rotation ticks, each row followed by its count of ticks:
The counts run from 0 to 491.
[-20  45 -18   6   3 -23  30  17  -6 -23  14  44 -46   1 -30 -32   5 -22
 -43  -3  29  33 -11  33  33  -1   3 -14 -27  15 -30  50  17  29  -8  25]	27
[-24  19  -8 -22 -18 -32  -3  -6   1   6  38   8 -32 -30 -22  -8  17 -29
  23 -26 -25 -35 -30  35  24  37 -12 -48 -18  61 -15  -5  -4  41  -8 -43]	336
[-26  10 -48  34  -2 -56 -13  -6  51   6   9  12  13 -43   7   4  48 -26
 -17  37 -22   8  16  30  13  10 -35  13 -16 -22 -21  11  18   5  24  -1]	231
[ 27  30 -23  12  -1  55  34   2  25 -20  23 -36 -37   1   5  10   7  38
 -14 -20 -13  -3 -10  16  34  -7 -28  30  21  17  27  20  53  38 -37  25]	37
[ 16  12  -2 -11  30 -44  12 -37  14 -49 -16   9 -59 -21 -18 -30  11  -9
 -38  16   7  -8 -46 -39 -57  16  -7 -31  12  -2  23  49 -11  14  13 -16]	207
[ -8 -16   0 -12  -4  -1  16  28 -10 -13  10  62  30  -1  41 -42  36  -8
 -15  10  17   2  18  34 -17  46  11   1  13  18 -44 -51   5  11  44 -18]	155
[  6 -11  24  -6  18 -32 -11 -40   7 -28 -49  23 -35  21 -10  17 -13  -6
 -10  24 -32 -41   0 -11 -36  73   0   3  28 -17  19  29 -18  24 -22 -13]	431
[-22 -24   3 -26  -8   2 -41 -23  37 -27 -25  -5  19  -5   5 -23  33 -20
  -3  22 -30  -9  10  11 -70  44 -25  -4  30 -27  23  23  -4  19  41 -26]	433
[ -9  21 -17  -9   6 -13 -38   6  26 -28 -13  33 -20  14  -2 -31  36   4
 -39  49   9  42   3  54  21  10  38  -5 -29 -10  10  47  23  15  14  48]	165
[  0   3   4 -24  23  60  13   6  -9 -21  24 -19  17  -1 -32  -3 -12  -2
 -46  -3  35  14  17  23  19  39   1   7  34  37  -6  -3  27  48 -47 -20]	263
[ 32  30   3   2  14  -1  23  -3 -20  22  41   1 -21 -21  10  16  -1  30
 -10  27  19   3 -23  18  55  32  27 -14  -7  34   1 -45  25  12 -60  22]	130
[ 28   6  -2 -24  24  12 -22  -2  13 -23   2  15  30   8  37 -45  21  14
 -36  57  29  36   4  27   3  31  42  -4  -4  -4  37 -16  37  10  10  31]	304
[ 36  -6  18 -31 -11   8  53 -34 -26  -5 -50  37 -22  15 -15 -30 -55  14
   1 -18  20 -35  30 -13 -44   6   9 -10 -16  17  31 -18 -24 -20  19  -4]	246
[ 29   4  27 -15   7  35   4  -8 -27  -6   9 -37 -26  30   0  29  -1  66
  -9  11  14 -33 -16 -13 -21  21   0  10  30  -4  20 -17  30  43 -64  -5]	216
[  9   6  12   0 -34  23  32   1 -10   6  38  25 -47 -11  57 -46  38  14
  25 -25 -10 -23 -34  13 -13  10 -21 -24   6  18  -7 -23  11   2  38   1]	110
[ 19  12  11  50 -37  20  21  15   8   3  -5  28   1  46  31 -14 -26  12
  10   3 -51 -27  28   0  26  19 -22  35  29  -5  37  17  42  10 -18  17]	148
[ 14   4  -1  15 -17   4  -7  16  21 -36 -15  23 -34  39  41 -16  40  49
   2  31 -35  -3  -3  41  -3  19  20  17   0 -13  12  33  36  30  -1  28]	390
[ 45  33  -9   9  38 -10  50  -6  -9   9  28  11 -25 -39   6   4  -2   5
 -34  15  40   6 -29 -17  33  33  17 -20  26  53  13 -34   3  28 -51   1]	131
[ 11  15  13 -31  18  12  20 -13 -57 -24   7  16  11   8 -16   9 -62  -1
 -17   5   2 -27   3  -3  12  64  -3 -30  -7  32 -14 -48  19   0 -50 -30]	20
[-17   2 -15  23 -15  35   0  11  -1  14  29 -16   9   8  43  24  33  11
 -16   7 -29 -19  25  34  25  11 -47  19   4 -40 -26 -35  69  -6 -13  16]	82
[  0 -27 -14 -16 -27  15  48  30   9  -8 -43  51  -2  24  -9 -26   9  25
 -13 -26  18  -9  62  40 -22 -15  17  35 -15  18 -15  -4 -31  16  40  -5]	425
[-10 -11  -4  27 -42 -25  36  29   7   8 -30  75   1  25  14 -39   9  14
 -20 -24   5  -8  44  20 -25  -9   0  21 -20  -8 -35  -7 -27   9  41  -4]	426
[  6 -34 -18 -55 -19  31  36  -9  18   2 -15 -21 -13 -15 -20 -14  19  22
   9 -59   9 -39  13   7 -44 -14  -9  -2   0  52  13 -18 -24  26  18 -39]	423
[ 37 -12  26 -18  27  48  14   0  -9 -19  -8 -16 -14  11  10   9   4  51
 -29  27  35 -22 -11 -14 -34  30  19  18  43  14  24 -25  13  40 -42   6]	217
[  3  13   7  44 -15 -27  11 -19   2 -19 -31  34 -45  41  -4  18 -33  10
   6   2 -62 -42  27   2   9  26 -25  21   5 -18  15  28  16   9 -34  12]	9
[ 32  -4 -26 -13   5 -25  37   6   9  -8 -19  52 -14 -21  13 -40  12  17
 -14  14  15   6   8  26  -1  11  49  -3 -39  44   9 -42 -26  -2  41  -1]	379
[ 24  10  -6  15  -5  -4   2 -28  32  13  -3  -2 -19 -30  41 -18  50  22
 -18  44  12  21  -5 -14 -16  -9 -10   2   1 -50  45  18  30  -7  31  55]	34
[ 13   7 -15  -1   6 -18  51  20   9  -4  -8  27 -62 -17  13  -2  54  40
 -15  -6  27  10   0  44  14 -17  22  18 -33  10 -32  12 -18  19  10  48]	315
[-17  18 -17 -21   9 -39 -19 -37  -8  -9  -7 -34  -7  -4 -63  24 -25  32
 -55  -3  14  -8  -2 -27 -31 -24 -29 -14 -41 -43  -1  27  32  12 -29  -6]	30
[ -5  -7  17 -52   3   4  -1 -40 -20  28  13  20   5 -41  -2 -53  24 -29
 -15   8  31   6 -11  15 -32  44   4 -55 -18   5   5 -33 -24 -14  44  -9]	23
[  3  16 -35 -14  17  -2 -19 -17  43 -16   2 -50 -21 -18 -49  15  20  23
 -27   0  -7   8  -9   9  20   3 -14   7   0  24  41  36  35  62 -50  -3]	412
[ -7  41 -40  23  11 -20  -8 -22  -2 -34  43 -22 -14  -5 -12  -5  -5   4
 -55  22 -12  10 -22 -20  14 -18 -54 -15  -5 -26   3  11  77  13 -31  -4]	168
[ 29  36 -12  27 -12  10  28   2  -3  13  26  21  23   4 -12 -15 -45 -21
 -16  -2  -9   9  31   9  69  18 -11  13   8  41  26  -6  42  26 -43   0]	373
[ -6   1   7   6  -6  25 -21  -3 -12  26  10   2  79 -10 -17 -37  -3 -20
 -51  31  39  40  37  12   9  20 -16  14  16 -39  22 -10  32  13   3  22]	126
[-12 -11 -32 -43  -4   5  31 -21  -4 -32  -6  11 -26 -16  -9 -25  26  15
 -31 -25  22   1   1  17 -61 -23 -17 -11 -54 -23 -29 -17  -3 -21  61   2]	70
